Each path below is one point turned by a fixed rotation once a step. After each direction that follows a path, write how fast that rotation turns it, in degrees a step (0 if it stays still).
Each turn is a multiple of 5 degrees from 10 to 175, or 0.
Each row of a path follows its step; steps can be skipped.

step 3: [ 13  15 -14 -23  25  20  23  25   4 -20  11  37   1  -8   8 -27   4  18
  13   6 -27 -40  -7   2   6   1   0   6  22  23  -7   8  -2 -11 -11  -1
  -4 -25  -8   8 -15  21  19 -18  15  -3  19 -30  12  47  -2  10   7  16
  -8  -5   4  19   9 -21 -11  -5   9   1  12  -1   7 -13   6   1   4  -8
  14  10   3  -7]
step 6: [  9   2  -9  18   6   1 -22 -15  -7  10   5   5   5  -9  -5 -23  -1  -5
  19  -4 -25  -5   8  25 -19  12 -12   0  -8   9 -16   7  23  -4 -13   6
  12  -6  19  -3 -15   2  14   0  -1   5   1  -9  10 -14 -17  -7  13 -10
 -10 -27 -46   9 -10  -4  20  -1 -12  22  48  24   4   6 -20  19   9  -4
 -32  33  29 -15]
step 12: [-26  18  16   2 -29 -15 -19  29  -9  17 -21  15  10   8  -1 -12  24  24
 -12   8 -37  -9   2   1   9  -6 -16  -1   3  27  -4 -10   3 -25  10 -14
  -8   2   6   2  17 -16   1  15   4  -5  -7  28  -2 -51 -16  19   6  -7
  14  25   5  17  10  -1  -4   3  -2  14  -5  11   7  -4 -12 -21  16 -25
 -10   8 -21  -8]
step 13: [ -3  -4  24  12  -7  32 -16  12  -1   9   1 -16   1  33  20 -16  14  16
 -24 -15  -5  11  13 -19 -10 -24  13  10   9  -5   3 -15  -5 -13 -12 -24
   0  -5  16  -9   4 -11  27   9 -29  32   0 -16  32  -6  11  18  -3 -21
  31  -9 -16 -29  -6   3 -22 -25  -6  22 -10 -13  -3 -14  14 -16  -9  10
   4  -3 -15  -2]
step 14: [ 35 -15   1  -6   3  10 -14  -1   6  14  19 -31  -2  14 -21 -14   0 -38
  19  15   6   2  -2  22   5  14 -11   7   0 -11  15  12  23   5 -12 -21
  20   4  -5  10  -5  -9  18  26 -27  31   3 -20 -21  35  11  10 -21   2
   5  10   5 -10  10   5  27 -11  -4   1 -26  -1   1  -7  22 -20   7  -8
  -7  -6 -20  23]
step 18: [ 23   1   3  25  12 -11 -21  26  11  -1  15  41   9 -12 -30   3  12 -23
   2  10 -22 -12 -12 -17 -10   6  32   8  11  -3  16   4  28  -6   5  -2
  14   8  21  33  -1 -17  16 -24  -6   1   2   5  -5   7  29   8   9 -14
  32  13   9  -7   3  20   7   1  25  -6 -21  12   5  12  26  -1 -17   1
   6  -3 -12   9]
step 20: [ -7   2 -12 -31  19  21  19   3  -6 -19  12  22  -4   3  -8   3 -14  -1
   6   4  14   8   9   3  26 -18 -21  -2  22 -24 -20  -4   5   3 -31   6
 -38   4 -46   9  -5  12  11   3  23  12  15 -15   0 -11 -12 -25   3  -3
  -1  18  -6  -1  13  -9   7  -3 -27  15  -2   9  28 -14   3  -8   6   5
 -34 -26 -12  -6]
step 30: [-28 -23 -34  -4  18 -11  18 -22  11  10  -7 -16 -16  27  -2  -2  10   4
 -33   2  19  -9   2  -2 -12 -17  12  -4 -15   2   9  -6  11   3 -15 -26
  34 -23  -5 -10  10   1   5  -7 -27  16  12  24  -3 -14  -1   9  18 -20
   1   7  15   6  29  -1 -24  15 -22  11  -1 -20   0  -9 -19 -13  -7   9
  22  14 -17  23]
step 32: [ 11  10  26  27  -4  19   1  10 -32 -12 -13  -9  -5  22   3  18   2 -19
  19 -10 -10 -15  39   4  -8   6 -20 -10 -34  17  26 -24   2   1   5  38
  -4  10  15   4  10  29  19   0 -10   2  -5 -29   6   7  -8  -5  -8  -4
  -8  19  17 -10   2  -8  22  -1  21 -22   4   4  13 -16 -14  -3   6  -8
  16  -5  23  -9]
[  1  -3   8   5  -6   1  -2   7  -1  -1  -1   2  -3   4  -1  -2   5   2
  -6  -1  -2  -5   4   2   1   6   1   5  -1   1  -2   0   0  -1   4  -2
  -5   2   3   4 -12  -2  -1   1  -1   0  -3  -4  -1  -1   5   0   3   0
   6   1  -1   9  -3   4  -8   2   5  -1  -2  -1   0  -1   3   7   8  -1
   3   4   2  -7]  70
[ -7  -1  -3  -1  -2   4   7 -10   2  -2   2   2   2   6  -5  -6 -10  -1
  -7   1   1   2   4   5   3   6  -6  -4  -8  -1  -5  -1   0   4   5   0
  -1   3   1  -3  -3  -4  -3  -4  -3   6   2   0  -2  -3   1  -4   4  -3
  -6  -1   3  -1   1   0   1   2   4  -2   0   7   5   5  -1   2   0  -1
  -4  -4   2   0]  70
[-1 -5 -3 -3  4  1 -5  1  6 -2 -4  3  8  6  4 11 -4  5 -5  6 -2 -7 -3 -4
 -3 -4  5  1 -8  1 -3 -6  7  3 -2  5 -5  2  0  3 -1 -2  2  0 -5 -3 -2 -5
 -2  0  5  2 -2  3 -4  0  1  4 -1 -4  0 -2 -2  7  3 -2  4 -1  0 -2 -1  2
 -1 -4  0  1]  145
[ 4  3  1 -4  5  0  4 -3 -4  9 -6 -3 -2  4 -3  0 -2 -2 -4 -2 -5 -4  0  1
 -5  0 -1 -6  2  2  3 -3 -7  2 -4  0  3 -4 -7  1 -2  4 -5  1 -3 -5 -5 -4
  2  0  2  5  1  1 -1 -1  0  0  3 -7 -1  2  7 -3  8 -3 -1  2 -5 12 -3 -2
  2  1  2  2]  10
[ -8  -2  -4   1   0   2  -1   0   1  -2 -10   0  -2   4   0   2   6   1
  -2  -2  -9   2  -1   1   6   1   0   2   2  -7   0  -3   1  -1  -2  -2
   5   2   3   0   5   0  -5  -4   0  -1   5   0  -1   5   1  -3  -2  10
   3   3  -8  -6   1  -4  -1  -5   3  -2  -5   4   3  -1   2   3   5  -1
   3   4   5   7]  80
[-1 -3 -5 -2  2 -1  0 -1  4  4  1  1  1  4  7 -3  0 -1  0  3  8  1  2  9
  1  2  1 -4 -2 -1 -6  2  4 -3 -4 -4  5 -2  2  4 -1  3  3  5  1  0 -2  0
  1  1 -4 -1 -4  4  2  1 -3  4  7 -6  9  9  1  2  3 -3 -1  0  2 -4  8 -6
  7  4  2 -5]  135
[ 1  1  4  6  3  3  3  2 -5  6  1  0 -1 -1  0 -3  2 -7  1  1  0  1  3  4
  0 -9 -1  3 -7 -4  1 -3  1  3  1 -1  1  1  1  8 -5 -5 -1 -5 -2 -6  3  9
  6  1  5  3 -8  0 -7 -5 -3  2 -6 -3  2  0 -5 -5 -2 -3  3 -2  6 -1 -1 -5
  1 -6  1  0]  80
[  2   6   3   5  -5  -2  -1  -2   0   1  -1   1   2  -4  -1   1 -11   2
  -4  -1   0  -1  -2   2  -4  -2   5   4  -4  -4  -6   7   3   2  -1   1
   4  -1  -5   4   5   2   3  -3   3   3   2   4  -3  -9  -1   1   1   2
   0  -2  -5   1   2   6  -3  -7   6   2   1  -4   4  -5  -2   3   1  -6
   7   6  -4   4]  60
